[[130 140 115 122 119 132 125 133 122 136 132]
 [120 129 141 124 126 147 115 138 121 121 113]
 [122 118 132 127 130 129 134 128 125 137 125]
 [136 133 138 134 115 137 127 133 133 121 134]
 [121 133 127 139 137 129 117 123 126 116 134]
 [121 131 132 134 148 118 115 131 143 131 131]
 [118 119 113 105 125 127 123 118 137 119 113]
 [146 125 124 126 120 136 118 127 147 123 149]
 [134 141 125 126 155 140 130 133 136 128 118]]
The top entry of the column that holds the largest entry?
Answer: 119
The second entry on the main diagonal?
Answer: 129
The top-right entry?
Answer: 132
The 1st entry on the main diagonal: 130
The minimum: 105
The largest entry in the last row?
Answer: 155
The last entry, reading row by row?
Answer: 118
The top entry of the column that holds the smallest entry?
Answer: 122
The first entry in the row that holds the smallest entry is 118
The last entry in the row that holds the smallest entry?
Answer: 113
The third entry on the main diagonal -> 132
The entry just left of the smallest entry: 113
The largest entry in the first column -> 146
The 3rd-last entry, reading row by row?
Answer: 136
The largest entry in the last column?
Answer: 149
The entry in the bottom-left corner is 134
The entry directly above the centre entry?
Answer: 137
The entry just right of 116 -> 134
The entry at the centre -> 129
The smallest entry in the first row?
Answer: 115
The entry directly below the smallest entry?
Answer: 126
The third largest entry?
Answer: 148
The fifth entry from the end, reading row by row is 130
The entry just left of 143?
Answer: 131
The fourth entry from the end, reading row by row is 133
The entry just right of the largest entry?
Answer: 140

x = [115 122 130 152 127 146 131 114 126 122 125 123 113]
The first entry from the right -> 113
The 2nd entry from the end is 123
Report the entry just left of 125.
Answer: 122
The second entry -> 122

M =
array([[126, 123, 112, 125, 131, 121, 114, 128, 111, 142, 127, 128, 115,
        110, 119, 129],
       [135, 111, 111, 136, 129, 123, 123, 133, 118, 139, 104, 110, 114,
        119, 105, 122],
       [122, 127, 124, 118, 128, 119, 123, 134, 124, 125, 128, 133, 129,
        125, 134, 126],
       [108, 113, 113, 113, 112, 112, 117, 136, 115, 135, 117, 132, 115,
        112, 114, 116],
       [124, 143, 131, 115, 147, 115, 141, 142, 149, 112, 136, 131, 132,
        147, 130, 154]])
Give the entry just right of 121.
114
The entry just left of the largest entry is 130
Give the smallest entry.
104

data = ((134, 133, 126, 130, 128, 133, 132, 130, 131, 132, 136, 132, 136, 140), (135, 134, 127, 129, 126, 127, 127, 121, 124, 126, 122, 121, 122, 120), (119, 119, 113, 119, 120, 124, 125, 126, 129, 131, 132, 132, 133, 138), (134, 132, 136, 131, 125, 124, 126, 121, 123, 122, 119, 123, 123, 118), (122, 123, 128, 125, 131, 128, 131, 134, 136, 141, 142, 145, 148, 146), (143, 137, 126, 130, 134, 132, 129, 128, 127, 127, 125, 121, 119, 121), (116, 121, 114, 123, 120, 123, 125, 126, 127, 128, 132, 127, 130, 133), (114, 113, 117, 118, 124, 121, 126, 127, 127, 131, 134, 133, 136, 140), (117, 113, 115, 119, 120, 127, 130, 132, 137, 135, 139, 145, 146, 145), (123, 135, 132, 138, 137, 135, 137, 134, 135, 133, 131, 127, 137, 129), (100, 126, 131, 132, 134, 135, 135, 135, 137, 142, 138, 137, 141, 146))
Read off the entry just right of 139.
145
The entry just left of the largest entry: 145
Read off the entry just right of the largest entry.
146

Read these off the row that follows.
1) Which number is the 3rd largest entry?
2) Which number is the 2nd entry from the right?
3) Which number is the entry just left of 145?
4) Which number is the first entry from the left?
[150 152 129 106 116 135 117 124 114 108  99 126 145 147]
1) 147
2) 145
3) 126
4) 150

[[139 140 146 113 142 119 134 124 135 137]
 [108 104 117 146 121 141 124 142 156 107]
 [141 144 146 107 147 113 137 124 135 141]
 [135 142 127 121 131 120 125 121 108 139]]
Rows and columns are numbered from 1.
The entry at row 2, column 1 is 108
The entry just right of the largest entry? 107
The entry in the bottom-right corner? 139
The top-left entry? 139
The entry just right of 134? 124
The entry in the bottom-left corner? 135
The minimum? 104
The entry in the top-right corner? 137
The entry in row 1 and column 2? 140
The entry just left of 134 is 119
The entry in row 1 and column 3 is 146
The entry directly above 131 is 147
The entry at row 3, column 1? 141

a =
[[144 128 119 120 115 123]
 [134 127 134 136 124 132]
 [130 129 129 137 127 130]
 [123 124 130 138 130 134]
 [128 129 128 137 134 129]
 [125 128 133 134 136 130]
 [120 131 132 132 137 129]
 [120 130 131 133 138 128]
 [119 133 133 129 144 129]
 [114 136 132 130 143 130]
 [114 134 131 128 146 128]
 [113 135 128 128 150 130]
 [109 135 134 124 148 129]
 [105 138 136 126 144 125]]
Counting starts at 1.
The entry directly above 143 -> 144
What is the entry in the bottom-left corner? 105
The entry at row 1, column 2 -> 128
What is the entry at row 1, column 3? 119
What is the entry at row 1, column 1? 144
The entry at row 3, column 1 is 130
What is the entry at row 2, column 1? 134
What is the entry in the bottom-right corner? 125
The entry in row 2 and column 3: 134
The entry directly below the largest entry: 148
The entry just left of 115: 120
What is the top-right entry? 123
What is the entry just right of the smallest entry? 138
The entry directly above the smallest entry is 109
The entry at row 3, column 2 is 129
What is the maximum? 150
What is the entry directly above 126? 124
The top entry of the column that holds the largest entry is 115

X =
[[126 125 128 129 127 127 124 127 129 130]
 [103 111 123 140 133 111 101 133 136 140]
 [108 113 129 134 126 118 114 129 130 140]
 [106 112 127 136 128 115 109 130 133 140]
 [120 124 133 125 124 128 134 128 123 131]
 [105 111 125 138 131 112 105 132 134 140]
 [119 120 132 126 121 127 128 125 125 136]]
The smallest entry in the first row: 124
Report the second entry on the main diagonal.
Answer: 111
Report the entry directly above 119.
Answer: 105
The fourth-last entry, reading row by row -> 128
The second entry, reading row by row is 125
Report the entry just left of the smallest entry.
Answer: 111
The entry in the top-right corner is 130
The third entry on the diagonal from the top-right corner: 129
The 1st entry in reading order: 126
Report the entry directly above 109.
Answer: 114
The entry in the bottom-left corner is 119
The 5th-last entry, reading row by row -> 127
Report the smallest entry.
Answer: 101
The bottom-right entry -> 136
The third entry on the main diagonal -> 129
Report the entry directly below 115.
Answer: 128
The first entry in the row that holds the smallest entry: 103
